Each row is where one point has got to under a steady rotation. How many ticks took it there?
The counts run from 0 to 210.
[ -5  10 -10   3  -7  -1   7 -17   0  23  29  -5 -15 -14  -2   2 -11 -12
   1 -10  13   6  10  -8  11  26  12   1   1  -3  -6  17  15   5   0  -3
 -13   1   0  14 -17   9 -16  11   5  15   6  -5  15  12 -11  -2  12] : 176
[ -9   6 -13   4   4  -2  -5 -20   3  20  21   3 -17 -15   1  12 -10  -3
  -3  -9  15   7   2  -1   4  19  13   0   7   6 -27  -2   0   9  -8 -12
  -6  -6   2  28 -17  10 -19   3   6  19   5   0  19  13  -4   3   1] : 52
[ -6  12 -13   1  -3  -4   3 -19   1  16  30  -5  -5 -20  -4  11 -20 -12
   1  -5  20  11   6  -1  -3  13  14   7   7   0 -11  18  -4  17 -16  -8
 -10   3  -4  16 -18  -1 -15   5   6   5   7  -4  13  10  -9  -4  14] : 14
[  0  12 -10   0  -2  -3  -3 -13   0  20  22   9 -30 -21  -8   3  -2   0
   2 -10  17  12  -2  -9  13  22  15   7   3  -1  -6   5   8  -3 -10  -3
  -8  -3   6  12 -22  12 -20   8   6  13   1  -3  13  18  -5  -7  11] : 31
[ -6   5  -4   6  -1 -10   1 -16 -12  20  27 -14 -24 -16  -8   5  -8   9
   5 -10  23  12   2   2   9  18   7  16   5   0   1   8   0   8 -11  -7
  -6   4   3  11 -17  13 -20   4   2  12   1  -1  13  21  -2  -1   5] : 2
[-18   1  -8   8   0   5   4 -15  -3   4  44  -6 -15 -17   0  10 -19  -8
   3  -8  15  -1  -1   4   4   8  10  12  -1  -7 -11   1 -12  13  -1 -13
  -7   0 -10  12  -8   9 -14   3  -1   8   6  -7  13  22 -10   5  -9] : 143
[ -9  14 -16  -3   4   0  -3 -11  -2  22  28  13 -14 -25  -5   6 -22  -4
   8  -4  21  13  -2  -7   7  12  19   1   3   4 -18  10   1   7 -20  -7
   0  -3  -2  12 -17   0 -18   3  11   2  -2   0   8  12 -12  -1   6] : 34
[ -5   7  -8   4  -5  -4   2 -18  -5  16  30 -12 -12 -14  -2  12 -10 -11
  -5 -14  14   9  10   0   0  18  11  12   8  -6  -5  15   0  11  -5 -12
 -13   0  -1  23 -21   6 -18  10   2  15   9  -4  12  11  -1  -5  10] : 80
[-12   9 -13   4  10  -6  -9 -16  -3  23  21   2 -22 -19  -6   8 -14   0
   4  -1  19  10   2   5  -6  18   3   5  10   4 -11  -1   1  15  -7 -12
  -4   2   2  26 -21   8 -25   0   8   8  -3   0  10  10  -2   0   1] : 62
[ -7   6 -13   1   2  -6   6 -13  -7  30  21  -1 -24 -15  -4   0  -8   0
   7 -10  18  12  -2  -6  21  24  14   4   3   0  -9   7  15   6  -8  -6
  -3  -1   5  11 -17   9 -16   4   5  16   1  -1  13  14 -11   1   7] : 186
[  1   4  -1   4  -5   1   3 -15  -6   5  45   0 -23 -25  -2   8 -12  -5
   2  -3  15   2  -2   3   0  10  12  14  -1  -2   6   7 -13  -2  -4  -4
 -16   6  -4   6 -17  13 -15   5   4   3   3  -9  14  21 -10  -6   1] : 9
[ -7   6  -4   7   4   2   0 -18  -4   7  39   0 -13 -21   0  11 -19  -4
   1  -1  19   3  -4   8  -8   0  12  14   2   2 -15   4 -21  11 -14 -10
  -7   2  -6  17 -12   7 -15   0   5   7   5  -7  17  19  -7   0  -4] : 74
[ -5   6  -5   7   7  -2  -2 -18  -3  14  33  -2 -14 -18  -2  10 -17  -4
  -2  -1  22   7  -3   9 -11   1  12  15   3   2 -15   4 -16  14 -17 -12
  -6   0  -1  21 -15   4 -17   0   7   7   6  -5  16  14  -7  -1   0] : 73
[ -5   5  -1  10  -4   2   6 -13 -10  11  44  -4 -21 -22  -5  -2 -11  -2
   7  -6  17   7  -2  -2  11  10  14  16  -8  -5   3  13  -2   3  -7  -3
  -9   0   1   1 -11  13 -11   8   5   7   4  -7  13  22 -12  -2   6] : 164
[-11   8 -10   4   1   3   3 -16   2  16  34  10 -26 -18  -3  -4 -15  -3
  11  -4  14   1  -5  -4  13  17  14   3  -5   1  -2   3   7   0   5  -1
  -6   3  -5   2  -8  14 -16   3   5  10   0  -8  20  29 -16   7   0] : 183
[ -3   5  -5   5  -4   2   6 -14   1   8  43  10 -22 -25   2   1 -12  -7
   3   0   7   0   0  -6   7  18  17  -3  -6   4  -1   8   2  -3  -1   1
 -15   3  -1   9 -15  15 -13   9   6   7   1  -8  17  17 -17  -6   5] : 106
[-21   5 -14   2   3   2  -5 -13   0  13  33   9 -16 -19   0  10 -24  -7
   6  -6  14   4  -1   3   5  11  16   4   4   2 -19  -2  -6  10  -1 -12
   0  -5 -11  14  -7  10 -18   1   5   7   1  -5  11  21  -8  10 -13] : 55
[ -9  14 -12   2   6   3  -4 -19  10  12  30   5 -14 -17  -4   8 -23 -17
   1  -4  18   5   4   4 -12   6  10  10   5  -4  -8  11  -6  12  -2 -11
  -8   0  -9  18 -14   0 -21   0   6   5   6 -11  17  15  -9  -1   5] : 83
[-18   2 -12   8   6   5   7 -15  -4  10  44   4 -14 -19   5   1 -20  -7
   8   0  13  -3  -5   0  11  10  14  -3  -6   0 -20   3  -2  13  -8  -6
  -4  -2  -6  10  -5  11 -10   1   2   7   4  -5  16  17 -21   6  -4] : 46
[-11  10 -10   6   6   2   1 -14   6  17  34  13 -25 -18  -4  -4 -17  -6
  12   0  16   0  -4  -1  10  13  14   3  -4   1  -6   3   5   2   4  -2
  -4   1  -7   2  -7  11 -15   0   5   8   1 -12  23  26 -18   7  -1] : 182
[-10  11  -8   5  -6  -2   0 -18   1  15  28 -10 -23 -17 -10   0 -12  -1
   9 -11  19   9   9  -3   8  23   8  12   3  -5   5  13   9   6   4  -3
 -12   2  -2   6 -16  11 -21   7  -1  12   3  -6  16  23  -7  -1  10] : 88
[  0   4  -1   9  -7  -2   8 -15 -12  15  43  -9 -21 -20  -4  -1  -6  -3
   3 -10  17   9   1  -2  12  14  16  16  -5  -6   2  13   3   1  -7  -4
 -10   0   4   4 -16  11 -11  10   2  11   6  -6  10  18  -9  -4  10] : 165
[-10  13 -12   1   1  -1   4 -18   2  13  34   0  -5 -19  -2   9 -24 -16
   2  -6  18   7   3   1  -3   9  13   6   4  -5 -12  18  -6  16 -13  -9
  -9   3  -7  15 -14  -4 -15   3   5   4   6  -8  13  12 -14  -3  10] : 15
[-12  11  -7   7  -4   3   0 -16   7   4  37  -2 -23 -19  -5   2 -19  -6
   8  -5  16   2   4   1   0  15   9  11   0  -6   5   9   0   5   9  -3
 -11   4  -9   3 -10  11 -20   5   1   5   2 -11  20  25 -11   2   1] : 86
[ -4  13 -11   3  -2  -6   0 -22   7  17  19  -6 -16 -14  -8   3 -12  -1
   2 -10  18  11   3  -6   8  21  11   6   2   0 -10  10   7   7  -7  -2
 -12   0   3  12 -15   7 -20   6   1  15   8  -5  22  20  -9  -1  17] : 22
[-16   5 -15   2   9  -2  -3 -14  -8  17  31   1 -11 -24  -2   8 -22   2
   8   2  19   7  -1   4   0  11   8  -1   6   6 -17   2  -4  18 -18 -10
  -2   3  -4  19 -16   6 -19   0   9   1  -3   1   8   9 -10   1  -5] : 131
[-13  13 -11   1   3   0 -10 -17   7  13  23   3 -16 -18  -8  12 -21  -5
   4  -8  21  11   7   3 -11  11   9  13   9   0 -11   6  -6  13  -6 -11
  -4  -4  -7  19 -15   3 -25   1   6   7   2  -4  13  18  -2   2   2] : 150
[ -6  -1  -7   8   2  -2   4 -18  -3  18  31  -5 -24 -14   5   5  -1  -5
  -2 -10   9   3  -1  -2  13  23  12   0   1  -1 -16  -2   7   5   1 -10
 -10  -3   6  24 -17  18 -15   8   1  21   5  -3  21  13  -6  -1   2] : 50
[  2   5   1   4  -9  -1   2 -17  -8   6  40  -5 -22 -24  -4   7  -9  -2
   1  -6  12   5   3   1   3  16  13  12   0   3   6  10  -9  -2  -5  -2
 -18   7   0   9 -20  13 -17   8   2   6   4  -7  13  21  -6  -9   4] : 10
[-18   7 -18  -3   9   1  -2 -10  -5  20  30  10 -19 -17   0   6 -19  -8
   7  -7  18   6  -8   2  13  10  17   4   4  -2 -20   1   0  11  -7 -15
   5  -6  -8  15 -11   3 -16  -1   7   7   0  -4   8  16 -12   8  -6] : 122
[ -3   5  -5   6   7  -5   1 -21  -6  20  30  -6 -16 -17  -2   8 -12  -2
  -3  -3  19   9  -2   9  -7   6   8  13   5   2 -16   5 -11  14 -18 -12
  -8   2   3  26 -18   4 -17   0   8  10   4  -3  16   9  -5  -3   5] : 72
[ -4  12  -6   6   5  -6  -3 -16  -6  20  26  -8 -25 -19 -11  -1  -7  -1
   4  -8  21  12   2  -1  -3  18   5  15   4  -7   3  12   9  11  -4 -10
  -9   1   6  18 -23   7 -22   5   6  13   1  -2  13   9  -5  -7  13] : 157
[-16   4 -10   6   4   0  -2 -21  -2   8  33  -5  -9 -16  -1  11 -22  -2
   1  -5  18   6   0   5  -1   6  12   8   4   2 -24   2 -15  17 -14 -12
  -5  -2  -7  19  -8   5 -15  -1   1   9   8  -3  17  18  -8   6  -4] : 141
[-11   8 -12   3   4   5   5  -7  -8  11  46  12 -21 -27   2  -1 -15 -10
   9   1  15   0  -8  -4  10  12  15  -2  -5  -3  -4   7   3   4  -4  -7
  -3   2  -4   6 -17   7 -11   7   6  -1  -4  -6   5  10 -18  -3  -3] : 37
[ -9   4  -3   8   0  -5  -1 -17  -7  12  35  -6 -30 -19  -8   2 -10   8
  10  -4  20   6   0   3   4  14   7  15   2   0   8   2  -2   3   3  -4
 -11   6  -2   8 -12  17 -21   1   2   9   0  -4  16  28  -7   1  -1] : 0
